Rotation paths and how fast each direction turns (degrees each step)
Each turn is a multiple of 5 degrees from 10 to 175, or 0.
Each row of a path follows its step; steps can be skipped.
path 1
step 0: [-19 -17   2  47  21   3  27 -28   0 -27  37   5  20 -23  -1 -20   9 -23
  -3  -7  19  41  22   3  29   3   6 -11  -7  16 -12  49  10  33 -10 -33
 -10  -9  16 -12 -28 -13   5  -6  15   1  35   9 -24  18  -2 -38  21  12
   0  42 -31  19  25  15  30  -2  -1  23  -4]
step 4: [ -3  -4 -28  -4  -9  -9  65 -35  -2  33  20  -3 -37  14  -1 -46  -7  -1
  -9   2   4  30  -3 -15  26  11  -4  17  -2   6  44  14 -19   8  20   9
  24 -26 -11 -57   2  -8  -5 -13 -19  15   1   1 -13 -19   4 -10  34 -29
   9  -4   1  11 -29  46  -4 -13 -10   8  30]
step 5: [  0 -42   2 -17  16  30  14  17 -11 -38  15 -18 -21  10 -10  39  -2  -1
 -14  36  16 -50  -6  26 -16 -21  49 -20  -7  10   1  28 -14  15  14   3
 -30  49  19  -7  19 -19   8  -7  39  -7   3 -16   2   0 -27  19  11  17
  -3 -25  41  14  15  28  -1 -16   0 -19 -17]
step 6: [ 14   6   1   4  27 -20  -5 -10  -4  -5 -14 -34  -3  33  -7  -7  -4  21
 -23 -41  -1  17   9   0 -37   5  -3 -28 -10 -44   0  18 -24  -8 -11 -19
  17 -11   1  -1 -26 -24  -1  15 -32   3  30 -42 -10 -32  -4 -34   1  22
  31   6  13  19  -6 -27  17  50 -24  15  47]
step 7: [-10  20  -9  25  21 -40  31 -12   1  13  -4  12  12 -19   3  17  -1 -11
  12  17 -14 -13 -17   6  45  19   6  10 -19  22 -31  -1 -39 -21 -20 -10
   3  48 -33 -10 -10 -14 -11 -38 -12 -12 -26   9   1  17 -24   3  33  11
 -13  36  46  -8  -1  14 -14 -27   2 -31  39]
step 14: [ -6   0  30  10  32 -17 -11  13  15   4  29  12   2  35 -29  -4  24  -1
 -24  25   2 -11  -7   3 -40  -9  11   3   9   1  -6  -8  30 -21 -44  11
  33  35   6  14  14  17  21   5 -38  34  -1 -35   0  18 -42 -15  28  36
  17  12 -26  -5  36  19 -24 -27  -3   9   4]
step 19: [-24  41 -58   2  -6  -4  19  -4  12 -41  29 -51 -43  -9 -21   3  10  -8
  14 -11  38 -16 -37 -34  12  14 -13  21  -5  14  24  16   5   0  16  17
   7 -21  -9  -6   8  19 -23   5 -27  39  -4   9   2  16 -40  13  18 -21
  14 -10  10  11   2   9   9  39   9  -3  -6]
step 20: [-19 -29 -14 -17   6  15  -4   8  -2  -1   5  18   8   8   0  -4  32   8
 -13  32  14  28  24  16   5 -50  16 -25   2  -5  14  34 -51 -16 -24  12
 -12 -30   4 -34 -20 -17   6 -22  27  27  40 -13 -14 -19 -17   7  32   0
   9 -13  15  -8   7   7   0 -65   4  28  -4]
step 21: [  3 -26   7   8  22   8  45   2  11  33  43 -11  -6  13   2  30 -34  11
  27  -2 -27 -12 -32 -24 -49  29  -1 -16  -6 -25  -7  51   4  22  36  -7
  -2  26   5 -23  -6 -18   1  -1  -4  12   6  -1 -14  -5 -14 -47  -9  13
  10 -14   3  28  -9  31  -3  32  -9  -1  22]
step 22: [ -9  15 -15 -24  32 -52  32 -17  25 -43 -21 -16  -2  18   7  29  18  -3
 -49   4  30  15  21   4  26  11  23  24 -12  -6  23 -37  -9  11 -28   1
  -3  21   3 -13  11 -36   1   7  -2  -8   2 -26  15 -29  -2  12  46   8
   4   4  29   6   8  22   3  11 -25 -35  19]
Directions:
[ -2  -1  -6  -8   4  -3  -5  -9   6  -3   6   1   2   3  -2   8  -4  -1
   8   0  -2   1 -11   0   5  -7  -7  -2  -3  -3   5  -1  -1   8  -1   2
  -3  -6   7   3  -5  -6 -11   3   2   6   5   0  -2   5   2 -10   7  -1
   5   1  -9  -4   2   5  -5  -5  -5  -4 -14]  20
[ 0  7  5  0  4 -3 -7 -1 -6  7 -7  4  2  6 -6 -5 -4  7  1  5  3  7  0  1
 -3  0 -4 -2  2 -6  5  0  7 -7  0 -3  3  3 -2  3  2 -5  6 11  1 10  7  1
 -8  2  3  9 -5  0 12 -4  6 -3  7 14  3 -6  3 -7  0]  170
[ -6   4  -2   4  -3  -2  -3   7  -5  -2   3   9   0  -1   4   0   0  -3
   2   2  -1  -3  10 -12   4   1   1  -4   2  -1  -2  -7  18   7  -4   3
   0  -1  -5   6   8   4   2   0  -3   4   5   5   5   3  -2  -6  -2   9
   3  -2  -6 -11  -2  -3   0  -5   0  13  -4]  20
[ -9   4 -14  -5  -6   1   3   1 -10  13   0   3   7  -9 -10   3   4  -4
  -2  -3  -1  -4   0   2   4  -3  10   3  -1  -9   5  -3  -5   2   2   6
   1   4  -3   2   1  -2   5   8  -7  -1  -5  -6   7   1  -3   1   4  -6
  -3   6  -3  -1   1   6   7   3   0  -1  -2]  120
[ -8   1   1 -14  -9   3   0   1   9   9   2   4  -1  -2   4   6  -3   2
  -4  -5   1   1   0   2   1   6  -9  11  -3   7   3  -2   3   1  -4  -7
  -6   9   3  -6   2  -4   5  -4   2   0  -4   2  -7  -9   0 -12  -4   0
   7   2   4  -2   2  -1   8  -4   9   3   1]  80
[  6   3   4  -7  -7  -7  -8  -3  -1   2  -1   4 -11   1  -5   2   7   4
  -1  -2   2   1  -5 -13 -14  -3   0  -4  -5  -3   2   0   3  -6   5   1
 -10   2   1   5   0   4  -6  -1  -1   1  -4  12   6   1  -7  -4   6  -1
  -4  -5   0   8  -2   0  13   6  -3  -3   2]  160
[  4  -4   3  -3   4  -3   3  -2  -2   3  -5  -2  -4  -2   0  -3  -2  -7
  -2   0   3   6   3  -8  -4  -4  -2  -4 -11   9  -8  -9  -6   3  -6  -1
  -6 -12  -9   1   4  -6   6   8   6   0   5  -7   1  -5  10  -1  12  -2
   1   4  -3  -1  -8   1   3   0  11  -1   1]  160
